One vector is turned by the same rotation once a step. Each row is the vector after some number of steps, and that number follows the row.
The counts run from 0 to 826.
[ -4  15   5 -14  -5  -2  15  -2  -4   7  -4 -10 -12 -10   6  -2  -2 -12
  -7   8 -14  -5   2   6   5   6   3  -9   4  -7  10   8  -7   8 -11   3
  11 -11   4   5  13  -4 -18  -7   3   3  -9   7] : 126
[  1   4   2  12 -18  -6   5  -5 -13  -2  -3   4 -19  -5  -4   8   4   0
  -8  11   1 -10  10   1  -9  -3  -3  -1  -1   3  11  11   5  14 -18  -2
  11  -3   6   2   6 -12  -6 -11   9   9   3   6] : 83
[  2  19  10  -2  -4  -1  -1 -11  -4   2  -7  -7  -7   6 -11   3  16  -3
  -4  11  -8   9   9  -2  -4  -6  -9  -7 -20   2  -4   5   3   7  -2 -16
  15   7   7   2   9  -7   2  -4  12   4  -7   7] : 526
[ -1  14  -6   3   0  -4  13  18  -2   4 -14  -6   1  -4   4   2   2   0
   4   5   4   8   7  12 -14   8   1   3  -3  13   4   5   8  -1  -5 -12
  16  -3   2   1  -8  -8 -15  -6  21   6  -4   1] : 737
[  0   3  -1   0  -2  -2   4 -13  -4   8  -1  -6  -5  -3 -11   5  11   6
  -2  -4   0   4   3  18  -6  -4   6 -20 -22   0  -6  16   3  21 -10  -9
   1   8  -8  -3   2 -12  -8  -1   8   7   2  11] : 659
[  7   0   9   8 -13   0   8 -11  -3  11   1   2  -6  -3  -3   2   7   3
  -3   6   7  -8   5   5  -1   4   8  -5   2   6  14  12   7  20 -19   1
  -1  -5 -12  -4   0  -6 -16  -9   9  10 -10  -1] : 375
[-13  10  -1  -2  -4   0  -3  -7  -3  11  -3 -11  -4  -2  -7  -2   6 -16
  -7   8 -15  -4   3  13  -7   4  -7 -14 -19  -9  -6   3   2  11  -7 -12
  13   2   0  -5  -1 -13  -6   2   9   0   0  10] : 817
[  1   1  -2   9   6 -21  12   2   0  -3   4   3 -14  -7   8  -4  -6   4
  -1   0   2   0  10  11 -11  -3   9 -13  -6   8   9  12 -12   9 -12   0
  13   0   5   2   8  -6 -20  -1   3   9  -2  10] : 171
[ -9  15  12   1   0  -5  11  -8   1  26   2 -10   2   0  -2   4   4   1
  -5   9   1  -2   3   9  -2  -2   4  -8 -22   0  -2   9  -3   3   9 -14
  -1   6  -1  -9  -8 -12   5  -5   3   2  -1  14] : 155
[  1  10  17  -8  -2  -7  10   3  -3   4  -2 -16   7   0  -6  -1  -5   6
   0   7   4   1  16   6  10  -7  14  -7 -16  -5  -2   3 -12   5  -1  -2
  10  12 -20  -4   5  -8 -10  -7   1   1  -4  17] : 751
[ -6   3   3   1 -10 -17   8  -4  -4   2   3  -5 -16  -8  -1  -2  -7 -12
  -3   3 -13  -2   5   4 -13 -12  -5   2  -4   5  10  -5  -1   2 -10 -18
   7   3  -1   4  -3 -16  -3   4  15 -13  -1 -10] : 108
[ -3   3   3  10 -10  -2   9   2   1  -4  12  -8 -15   0 -14  14   5  -3
 -14  21  -5  -1   7   4  -3  -8  -4   5  -4   2   5  -1  -7   0  -9  -4
   4   6   1  12   9  -8  -7   6   8  -3  -7   8] : 18
[ -3  17   4  -7   3  -7   4 -12  -2  -4  -4  -7  -9   2 -14  -1   2 -13
  -4   4 -18  -4   9  11   1  -3  -7  -5  -6   0   2 -10  -7  -1 -12  18
   8   9 -14  -3  -1 -12  -6  -4   8  -4 -12  15] : 252
[  2  14   2   3   3  -7   2 -14  -8  -7  -4  -3 -13   0  -9  -8  -6 -12
   5   2 -10  -8  14  15   3   5   1  -3 -12  -9   8   4   1  10 -13   0
   3  -5 -12  -9   3 -13 -18  -8  10  -5  -4  -8] : 373
[  2  21  17  -8  -9   6   9  -1  -5   4  -6 -19  -4   2   1   3   0  -6
  -5   1  -4  -3  -3  11  -5   1   1  -2 -13 -10   2  -2  -4  11  -4  -1
  -1   4 -15  -4   4 -19  -2  -5  10  -3   8   4] : 657
[ -6 -10  -2  -3 -12 -17  15   9  -7   2  -4  -2  -6  -7   2   3  -4   7
   3  -2  -3   1  20   8  -8  -6   3  -7  -5  14   9   0  -3   2 -16  -4
  11  12  -8  -4  -2 -11  -7  -1  11  -2 -11  -2] : 293
[ 12   4  -2   8  -6   0  10  -4   7  -1   4   3  -4   1  -7   5  20  -3
  -3  10  10   9  15  -4  -2   1   7  -6  -6  14   6   6   9   7  -5 -12
  13   2   1   8  10  -7 -21  -2  16   2  -4  14] : 140
[  7   6  -5   6  -3  -8  16  -5  -8   6   9   4  -8  -4 -19   8   1  -3
  -1   5   3   5   1   4  -3   1   7  -5  -3  18   4   6   9   0 -10 -13
   4  -3  -3   7   3 -13 -16   6   8  15   1  10] : 45
[ -7  10   8  -2  -6  -4   3   1  -8   7  -5  -4 -12   2  -2   8  13 -11
 -12  14  -8 -10  -5  11  -1  -3  -2  -9 -10  -8   2  16  -8  18  -7  -6
   9  -4   4   4   5  -2  -9   2  13   6  -1  13] : 405
[ -7  21   3  18  -2 -10   5   6   7  -7  -3   1 -11  -7   3   6   4   5
 -12  18  -1   0   5  10 -11  -3  -6   5  -8   5  -3   9 -11   1   5  -3
  -3  -1   1  -6  -2   0  -6  -4  26  -3  -7   2] : 397
[-10  16   5   2   0  -5   0   6   8  -3  -5 -13   8  -3 -14   2  -2  -6
 -13  13   2  -7   5  10   6  -6   5   0  -5   3  -5  -2 -11   4   0   2
  13   5 -19   3  -4 -12  -9  -5  17   0   1  17] : 593
[  2  17  11  12   2 -10  10   8   5  11   9   1   7   2   2  -4   8   3
  -9   8  10  -6   9   7  -8  11   8  -5 -16   8   0   8  -8 -10  -3  -6
   2   9   4  -3   4  -2 -15  11  14   2  -1   6] : 485
[  3  -1   3   8  -1 -10  10  -7   5 -10  -7   2 -19  -9   7  -1  -3   8
  -4   5   5  -8   3   8   0 -12  11  -1  -2   1  16   7  -1  12  -9 -10
   5  -5 -12   3   1 -11 -13  -7  24  -7  -7  -3] : 558
[ -1  -1   7   8 -16  -5  12   5 -15   0  -5   1  -2  -9  -7   0  -3   5
 -11  12   8 -12  13   5  -2   1  15  -5  -6   8  12   8   2   7 -15  -8
  11  -2  -2  -6   5 -16  -8  -8   8   6   5   2] : 84
[ -9   0  -3  -6 -11 -14  16  -5   0   8 -10   0  10 -13   1  -5   2   4
  -4  -2  -1 -10   2   5   5   1  12 -10  -9  19  -2   1   2   0  -4  -6
   2   2 -12  -7  -5 -12  -4  -8  23  -5   0  11] : 319
[  4   3  10   2  -4   0   5  -9   7   8   1  -4   4  -1  -9   2  13   3
 -13  11  12   4  -3   4   1 -15  15  -7 -13   5  10   6   1   7  -5 -18
   8   8  -2   3   6 -14  -7   7  12   7  -8  12] : 432
[  2   0   8   0  -6  -7  16   1   3  15  11   8   0  -1  -4   1  10   5
  -5  -4  10  -4   7   6  -3   0   6  -7  -2  18  17   2   4  -3 -13   1
   0   2  -8   1  -2  -4 -21   4   9   5 -19   2] : 667
[ -1   4  17   1 -11 -20  17   1  -3   2  10  -3  -3  -8   2   1  -9  -3
  -6  16  -4  -2  25 -11   3  -7   5   5  -5   5  10  -5 -15  -8   1  -5
   4   6  -5  -2  11 -10  -3   0  -2  -8  -6   5] : 16
[  0  -1   3  -1  -6 -18  14  -3 -14  -2   9  -1  -6  -3 -10  -1 -11  -1
  -5   1  -9  -7   7  12  -1   5   8  -6 -13   5   0  -4  -6  -7 -16 -11
   2  14  -1   5  12 -10  -6  15   8  -6   3   2] : 202
[  3  24   9  12   6 -11  -1   1   4  -5   0  -5  -9  10   0  -3   1 -16
  -4   0  -6  -3  -4  10 -17   6  -9   2 -14  -5   1   0  -7  -2 -10  -2
   9  -1   6   0   7 -15 -11   7  17  -1  -1   1] : 487
[ -3  -1 -13  -3  -2  -7   9  -5  -8  -1  -2   8  -7  -2 -11  -2   5 -12
   0  -1 -10  -9   4  21   0   7   6  -5  -1  11   4  -1   6  -2 -21  -3
   9   1  -6   1  -6 -14 -20   7  16   2  -4   6] : 824
[  6  18   0  10  -2   0  -1  -6  -9  -6  -3  -2  -5   2 -12   5   9   6
  -5   4   2   0   5  13  -3   4   3 -11 -19   2  -7  16   5  11  -9  -9
   6   4   2   4   8  -9 -12  -3  16   8   8  13] : 367
[ -6  -1   3   3  -8 -21  16  -1 -14  10  -1   9 -13 -13   8  -2  -1   0
   0  -1  -6  -2  13   5 -11  -4   3 -11 -12  12   6   6  -1   6  -7 -15
  12   0   6  -9  -4  -8  -7  -8   0   5  -2  11] : 451
[-12  10  -2  -5   0   2  11  -1  -8  12  -5  -8 -12  -9  -3   0  -5  -8
   7   0  -5  -2   7  13   2   6   2  -4  -3   0   8  10   5  10 -12  -9
   7 -10  -5   4  -2  -9 -22  -5   7  -2  -5 -10] : 786
[  7   4  10  -4  -8 -12  14  -3 -12  -4   5   4 -17  -2  -1   8   8  -2
  -4   8  -5   2   1   3  -3  -2   6 -12  -8  10   6   4  -5  11 -10  -9
  -5   6   0   2  14 -11  -6  17  15   5   0   7] : 614
[ -1   4  11  -5  -6  -3   8  -5   3  12  -9 -10  -1   8   6  -2   8  -7
   4   4  -2 -14   9   4   4   2   0   2  -2  -6  15  -4  10   8 -13 -13
  12  -7  -8   3   4  -4 -13  -2  19 -11 -12  -9] : 191
[  6  -6  -4  18  -4 -19  20   4  11   9   4  -8  -3  -8   4   5  -4   5
   2  10   3   8   9  -2  -3  -3   5  -2  -3   8   4  11  -4  10   0 -11
  15   4   2   0  -5  -3  -7  -4  17   7  -7   8] : 515
[  1   9   5  16 -11 -12   1  -4  -3  -3   2   4 -17  -3   2   1   0  -6
  -4   5  -7   0  18   0 -21  -5  -9  -5  -8   8  10   5  -7  12 -13   2
  12   0   7  -5   8  -8  -6 -13   2   6  -7   3] : 583
[  2   7   6  -4  -1 -12  12   7 -22  -6   5   9 -16  -5  -6   3   4  -7
  -3   9   0  -4  18   6   3   1   6 -11 -10   8   0   7  -5   1  -3  -7
   5  -2  -1   2   6 -10 -18   9   1   3   4  12] : 455
[  1  18  16   5 -12  -1   4   7 -15   7   1  -8  -4  -3 -14   5   6 -17
  -5  16  -2  -9  10   4  -4   0   1   1  -8  -4  -2   2  -4   8  -2  -2
   2  -6  -9  -6  -1 -19  -7  -7   0   2   9   7] : 86
[  6   7  11  11  -9  -3  16   8 -11  -9  -6  -7 -11  -3  -6  15   0  -3
  -4  21  -3  -5  13   7  -2   2   1  10   3  -5   4   5  -5  11  -3   9
  -2   1 -12  -6  -6 -13  -5  -7  13   7  -3   7] : 745
[ -3   6   2  -2  -4   5   9 -13  -1   2  -4   4  -9  -8   6  -7   7  -3
 -15  11  -7 -18   1   8   5  10   5  -9  -9  -3   9  13  -2   5 -18  -1
   3  -5   3  -4  11   0 -17  -1  21  -7 -10   3] : 31
[ -9   5   6   5  -6   2  12  10  13  16   1 -25   2  -3  -4   6   3   1
  -1  11   3  -1  13   8   2   4   2   2  -9 -13   0   2   0   3   2  -8
   8   6 -19  -2  -7  -9  -9 -12   9  -8  -2   5] : 472
